128 stands for zero in the data rows.
Here is a table of points, one per row:
[156 109  97 109 136 133 141 119 132 126 126  94 149  92 131  89 109  92
  89 144  93 131 114 148 169 160 152 138 129 134 122 140]
[137  92 167 131 124 150 158 128 167 127 156  93 128 127 191 142 116 136
 113 115 146 132 133 152 155 118 152 107 147 140 107 137]
[112 101 104  97 154 104 129 150 160 120 115 101 170 147 120 161 100 104
 121 139 117 126 130 140 194 156 130 102 123 129 154  82]
[130 104 170 136 145  93 144 158 144 135 154 102 145  94 125 182 146 169
  93 123 146  87 146 144 144  92 117 112 114 136 120 100]
[139 116 113 144 140 142 151 119 176 151 114  79 138 129 166 140 121 141
  92 118 138 112 139 150 155 153 174 106 135 119  97 110]
[ 96 104 161  94 131  83 116 137 115 145 133 124 133 132 126 115 143 116
 116  82 128 158 127 103 121 119 128  89 100 128 127 125]
[151 147  89 147 150 128 147 125 157 164 156 105 128 127 173 132 127 111
 123  87  95  91 129 162 148 159 169  92 147 116  94 121]
[170 105 172 153 111 161 149 151 158 118 148 110 117 123 150 120 141 142
 120 122 122  89 147 155 102 144 148 121 115 148 128 106]
[138 169 113 136 163 107 113 125 145 129  97  85 110 147 153 115  77 121
 112 116  84 144 117 138 169 144 126  85 115 178 103  87]
[111 130 116 123 157  97 120 138 147 125 131 123 110  91 118 140 112  90
  92 172 118 158 109 115 160  90 127  67 155 150 130 114]
[107  71 143 113 125 108 134 140 158 110 126 123 124 130 121 165 150 122
 109 105 115 121 114 122 165  99 142 148  51  95 135 133]
[ 97 126 155 159 123 123 112  92 124 136 149 122 121 156  55 129  82 127
 107 106  87 127  96 130 141 127 116  74 134 104 123 108]
[189 133 119 130 150 140  79 114 115 155 108  99 150 124 181 149  97  93
 102  62  85 144 123 158 185 147 184 148 136 151  97 128]
[142 135 113 165 162 151 126 119 139 127 142  81 155 102 162 154 146 125
 103  79 114 129 114 169 161 112 141 123 127 108 116 111]
[133 119 134 118 156 136  95 150 148 117 125 130 146 139 126 155  98 125
 104 126 144 153 113 112 147 128 100  92  60 143 146  84]
[109 124 136 198 161 137 115 166 135 127 136 105 125 116 164 126 162 144
 129 177 140 122 113 107 150 133 114  98  87 110 151 139]
[101 123 115  76 146 130 116 126 137 109 114 119 100 149 149 149  98 126
 100 124 118 145 131 152 171 116 132  93  90 136 156 110]
[113  90 154 139 138 132 150 107 167 128 140 104 102  89 187 144 141 138
 119 100 149  97 119 138 137 132 161 130 136 117 110 108]
[173 113  98 151 127 159 135 144 137 119 132  88 136 146 160 152 117 134
  97 146  96 125 134 158 103 118 118 111 119 147 111 111]
[133  65 138 159 145 117 141 147 147 141 103 115 126 137 155 137  89 142
  84 145  87 137 111 153 165 145 141 110  87 112 143  78]
[130 126 187 104 149 127 100 115 128 163 140 115 152 128 173 131 162 115
  98 161 121 148 128 160 135 112 145 111 143 113 138  98]
[171 141 172 156 175 139 186 180 185 119 116  83 109  84 128 140 117 147
 110 102 116 128 155 160 117 116 110 112 156 118 142 170]
[129 123 104  94 119 142 115 111 137 153 119 127  89 114 157 127 118 150
 108 148 124 142 106 139 149 128 101 125  94 133 143  93]
[147 116 177 187 150 121 163 133 192 118 173 127 151 133 130 172 155 133
  97 145 135 133 158 142 120  71 154 124  63 118 117 131]
[157 102 108  91 132 117 116  99 143 167 146 122 101 158 157  93 115  80
 115 104  89 137  78 122 158 144 145 111 151 169 138  96]
[205 119 104 169 116 126 114 162 138 139  98  79  98  93 170 115 125  92
 126  84 120 126 114 128 150 144 161 124 128 136 110 112]
[145 127 111 120 113 139 133 153 120 117 120 111 109 117 139 167 126 139
 127 106  80 153 156 130 152 118 115  92 123 135 107  82]
[115 115 186 163 137 118 141 162 138 169 145 126 113 122 161 148 118 136
 109 106 116 128 125 151 153 107 107 131 130 158 131 119]
[162 119  92 127 140 133 125 114 153 104 112 112 143 117 176 123 121 124
  84 118 133 102 165 161 113 102 131  93 125 147  98 128]
[164 141 118 123 155 109 152 150 166 163 137  88 167 114 165 129 137 164
 134 117 102 116  93 139 167 134 112 123 126 141 136 147]
[153 124 190 165 159 137 135 128 152 104 140 117 103 142 135 153 108 141
 114 173 133 130 123 165 153 148  99 104 146  98 148 120]
[153 114 168 125 137 111 130 121 156 149  97  81 129 111 153 139  99 111
 138 127 135 134 148 130 126 155 139 127 160 121 123 128]
[143 112 179 104 126 113  82 114 145 154 131 113 108 102 153 156  95 151
 106 205  87 143 122 134 143 117 121  90 112 113 114 116]
[112 114 155 100 152 110 111 153 139 121 136 118 124 148 169 160 113 153
 124 176 115 145 135 130 147 128 146  83 138 103 139 125]
[213  97 131 155 167 147 162  98 155 173 169  72 153  58 161 145 119 149
 110 125 102 115  96 175 128 111 136  94 100 110 133 120]
[ 78 101 169 100 163  98 108 124 167 155 125  97 108 130  85 154 154 137
 133 168 164 165 114 148 174  90 121 103 100 111 148  93]
[115 113 141 110 137 124 135 129 137 164 131 132 115 136 139 161 141 138
  86 158  83 133 151 142 132 122 128  95 134  99 144 105]
[147 103 120 103 148 153 129  88 149 161 100  73 169 113 152 136 113 127
 113 111 151 121 158 137 166 120 138 139 161 142 137  90]
[126  90 154 152 129 114 151 142 165 123 165 105 130 119 105 106 136 126
 123 123 106 124 111 129 138 101 121 110 119 108 127  73]
[133 113 148 143 135  96 122 150 134  99 141 132 123 153 108 115 136 120
 120 155 149 115  53 156 142 113 140 131 119 121 117 102]
[128 116 140 160 154 104 122 129 172 125 141 133 114 130 134 167 137 129
  94 173  98 133 148 126 143 133 139 107 107 102 145 105]
[103 112 110 150 162 136 144 105 135 149 119 139  96  88 175 151 125 125
  96 121 119 110  88 129 116 133 121 131 119 138 102 143]
[127 105 159 192 147 123 128 131 175 171 171  45 154 104 144 146 142 138
  75  82 149 119 123 182 146 114 111 125 102 139 146 118]
[154 128 125 148 144 130 133 114 138 126 123  81 155 106 176 142 139  88
 124 115 143 131 162 174 148 145 138 115 110 143 129 102]
[128 120 126 136 139 124 143 133 130 162 151  75 120 119 120 145 112 127
 118 112  87 130 123 128 173  99 155  98 128 147 138 157]
[136  95 147 162 128 116 127 148 166 186 154 107 108  97 136 152 128 116
 105 118 143 119 136 165 113 160 143  78  73 111 131  99]
[137 135 101 167 123 120 132 111 148 158 144  93 127 163 126 149 145 148
 115 103 149 131 119 143 152 129 126  95 108 141 129 119]
[108 109 133 134 164 152 137 193 143 132 156 132  92 134 133 170 142 103
  99 113 135 130 119 190 123 116  97  90 116 141 143 151]
[143  99 154 150 147 154  98 142 153 155 126 115 144 122 106 143 127 176
 143 128  90 103 126 177 135 109 125 113 118 107 132 133]
[119 111 135 150 155 135 102 145 154 158 151 129 128 127 109 151 111 156
  94 152 139 166 145 141 134 143 140 131 120 106 108 106]
[ 94  97 157 172 121 130 155 163 162 128 159  87 147  85 134 179 163 188
 101 101 156  91 130 154 106 110 134 111  88  85 145 165]
[ 83  98 187 132 154  89 141 171 127 138 142 113 127 101 114 162 141 171
 113 161 121 123 151 153 141 128 122 115  61 115 164  91]
[161 130 162 163 111 135 146 124 152 144 156 106 136  84 114 138 146 123
  70  92 130 126 137 128 146 111 129 116 140 135 150 141]
[100  84 152 191 169 133 110 121 159 141 148  86 116 121 116 145 136 120
 120 116 120 115 129 160 149 120 124 114 119 159 139 138]
[103  90 145 160 149 107 133 156 175 138  96 115 135 119  80 105 132 156
 114 157 149 118 155 170 153 114 130 143  99 124 143 121]
[126 102 145 149 142 118 133 146 155 123 188  92 101  96 187  93 120 187
 113 108 137 131 164 141 130 118 132 137 140 112 132 110]
[153  99 172 146 159 140 133 110 134 136 188 106 156 102 150 178  97 110
 103 119 128 122 150 142 115  97 133  98 113 117 124 105]
[175 113 134 147 133 144 134 107 175 146 114 109 130 100 181 136 140 104
 109  92 131 115 141 165 157 134 115 113 137 125 114 128]
[181 105 131 118 137 143 126 126 137 117 129  86 117  78 109 166 121 125
 133 108 108 136 116 144 148 130 147 112 146 148 111 125]
[104 134 155 124 127 112  91 146 135 164 123 153 139 141 113 162  92 105
 112 113  98 152 124 111 145 110 141 121 108 152 121 101]
[148 132 182 112 131 120  97 139 138 121 132  96 105 185  89 125 143 152
 111 128  92 155 126 157 144 151 100 108  87 119 127 119]
[115 116 140  83 156  98 133 157 146 135 148  97  99 125 125 147 125 131
 115 145 146 138 107 118 158 142 144 116  80 100 134  95]
[119 142 100 134 116 118 117 121 135 111 117 117 152 141 195 165 124 135
 141 151 150 150 101 119 125 138 109 117 127 137 137 119]
[104  93 111 126 110 109 100 152 124 145 128 125 136 127 130 130 110 115
 124 152 143 129 143 149 178 123  96  86  80  96 112  88]
[131 115 157 120 135 137 142 124 145 148 112  94 131 101 130 152 126 152
  85 119 139 113 130 146 120 180 161  78 124 130 131 116]
[143  76 119 131 145 169 162 102 164 122 118  90 126 111 194 129 130  95
  98  89  93 123 131 170 119 170 125 115 159 176 106 119]
[168 128 111 163 141 165 110 148 157 145 117  69 121 112 169 126 101 108
 101  72 128 103 104 146 167 124 168 114 140 163 130 122]
[193 142 153 159 136 165 115 113 147 170 139 117 126 111 200 131 153 125
  71  91 113 103 110 153 135 155 154 100 149 167 107 180]
[107 137 158 111 109 139 145 125 111 112 117 105 118 113 103 177 119 104
 127 133 135 141 127 136 164 153 126  81  92 160 117  84]
[169 133 120 139 165 123 102 132 105 133  89 140 126 143 165 143 117 128
 118 126 133 164  89 127 164 168 154 100 127 151 134  88]
[138  94 132 177 155 131 147 126 141 145 166  46  95 144 130 151 138 115
  72 111 143 117 135 147 131 132 135 119 118 126 109 134]
[115 101 164 157 146 134 134 160 159 140 132 119 112 117 117 165 135 163
  92 126 167 108 139 136 135 145  89 105  78  92 151 107]
[146  86 144 184 166 132 153 121 144 162 141  64 139  70 120 182 161 193
  86  69 138 118 146 162 120 115 136 116 146 133 107 152]
[113 110 159  94 175 135 114 138 146 122 147 125 104 137 117 140 109 130
 107 130 118 115 116 144 155 122 116 124 111 124 136 103]
[152 128 138 136 129 128 166 147 168 117 136  85 131 106 164 163 128 160
  99 123 134 134 122 148 114 126 123 109 139 128 143 100]
[136 133 168 134 139 120 108 139 148 137 103 118 136 115 170 153 130 142
 104 115 106 145 112 154 168 147 127 122 112 127 119 119]
[123  95 123 111 127  99  92 143 149 126 129 122 134 123 147 128  84 104
 111 112 104 132 119 112 149 156 127  96 141 104 139  95]
[ 94 157 145  82 111 103 108 115 165 118 118 115  87 115 126 132 113  98
 103 131 108 140  99 136 133 134 110 127 133 133 143 115]
[147 154 109 119 136 131 113 114 137 182  85 108 133 155 135 124  79  84
 122 141 138 125 101 114 121 142 143 120 132 122 115 133]
[142 103 156 128 130 104 127 123 133 174 116 118 108 101 124 141 127 108
  88 138 129 134 152 123 181 134 117 104 115 148 119 125]
[113  96 166 147 131  94 129 148 144 112 130  79  99 118 139 155 115 129
 125 167 107 138 179 116 102  95 110 119 124 114 140 124]
[167  88 136 169 142 139 134 106 118 146 108 108 108 143 185 133 105 109
 138 101 112 118 138 149 137 173 124 121 131 161 116 153]
[154 124 125 215 155 161 194  98 144 118 151 101 160  76 156 113 157 156
  84  72 133  99 188 173 120 110 153 114 118  81 133 174]
[154 136 101 191 143 144 124 101 152 145  90  88 132 113 154 143 143  89
  98 113  74 108 142 126 126 116 116 118 118 109 133  83]
[ 84 123 119 126 154 106 100 125 127 111 146 109 102 118  87 133  94 135
 120 123 138 138 148 157 121 149 133 125 108 137 132  85]
These points spread out most along one direction. Take the direction at right angles to it along which they spread out most. Go by this last direction. How many in every 100 of the points above lie lower along it than each point below? Answers are rounded to whole numbers. More than half of the points above lie lower than the first one.
[ 94  97 157 172 121 130 155 163 162 128 159  87 147  85 134 179 163 188
 101 101 156  91 130 154 106 110 134 111  88  85 145 165] 0
[126  90 154 152 129 114 151 142 165 123 165 105 130 119 105 106 136 126
 123 123 106 124 111 129 138 101 121 110 119 108 127  73] 26
[112 101 104  97 154 104 129 150 160 120 115 101 170 147 120 161 100 104
 121 139 117 126 130 140 194 156 130 102 123 129 154  82] 84
[161 130 162 163 111 135 146 124 152 144 156 106 136  84 114 138 146 123
  70  92 130 126 137 128 146 111 129 116 140 135 150 141] 25
[153 114 168 125 137 111 130 121 156 149  97  81 129 111 153 139  99 111
 138 127 135 134 148 130 126 155 139 127 160 121 123 128] 72
[101 123 115  76 146 130 116 126 137 109 114 119 100 149 149 149  98 126
 100 124 118 145 131 152 171 116 132  93  90 136 156 110] 82
[143 112 179 104 126 113  82 114 145 154 131 113 108 102 153 156  95 151
 106 205  87 143 122 134 143 117 121  90 112 113 114 116] 58
[147 116 177 187 150 121 163 133 192 118 173 127 151 133 130 172 155 133
  97 145 135 133 158 142 120  71 154 124  63 118 117 131] 1
[148 132 182 112 131 120  97 139 138 121 132  96 105 185  89 125 143 152
 111 128  92 155 126 157 144 151 100 108  87 119 127 119] 42
[138  94 132 177 155 131 147 126 141 145 166  46  95 144 130 151 138 115
  72 111 143 117 135 147 131 132 135 119 118 126 109 134] 24
[139 116 113 144 140 142 151 119 176 151 114  79 138 129 166 140 121 141
  92 118 138 112 139 150 155 153 174 106 135 119  97 110] 61
[128 120 126 136 139 124 143 133 130 162 151  75 120 119 120 145 112 127
 118 112  87 130 123 128 173  99 155  98 128 147 138 157] 54
[103  90 145 160 149 107 133 156 175 138  96 115 135 119  80 105 132 156
 114 157 149 118 155 170 153 114 130 143  99 124 143 121] 9
[154 124 125 215 155 161 194  98 144 118 151 101 160  76 156 113 157 156
  84  72 133  99 188 173 120 110 153 114 118  81 133 174] 2
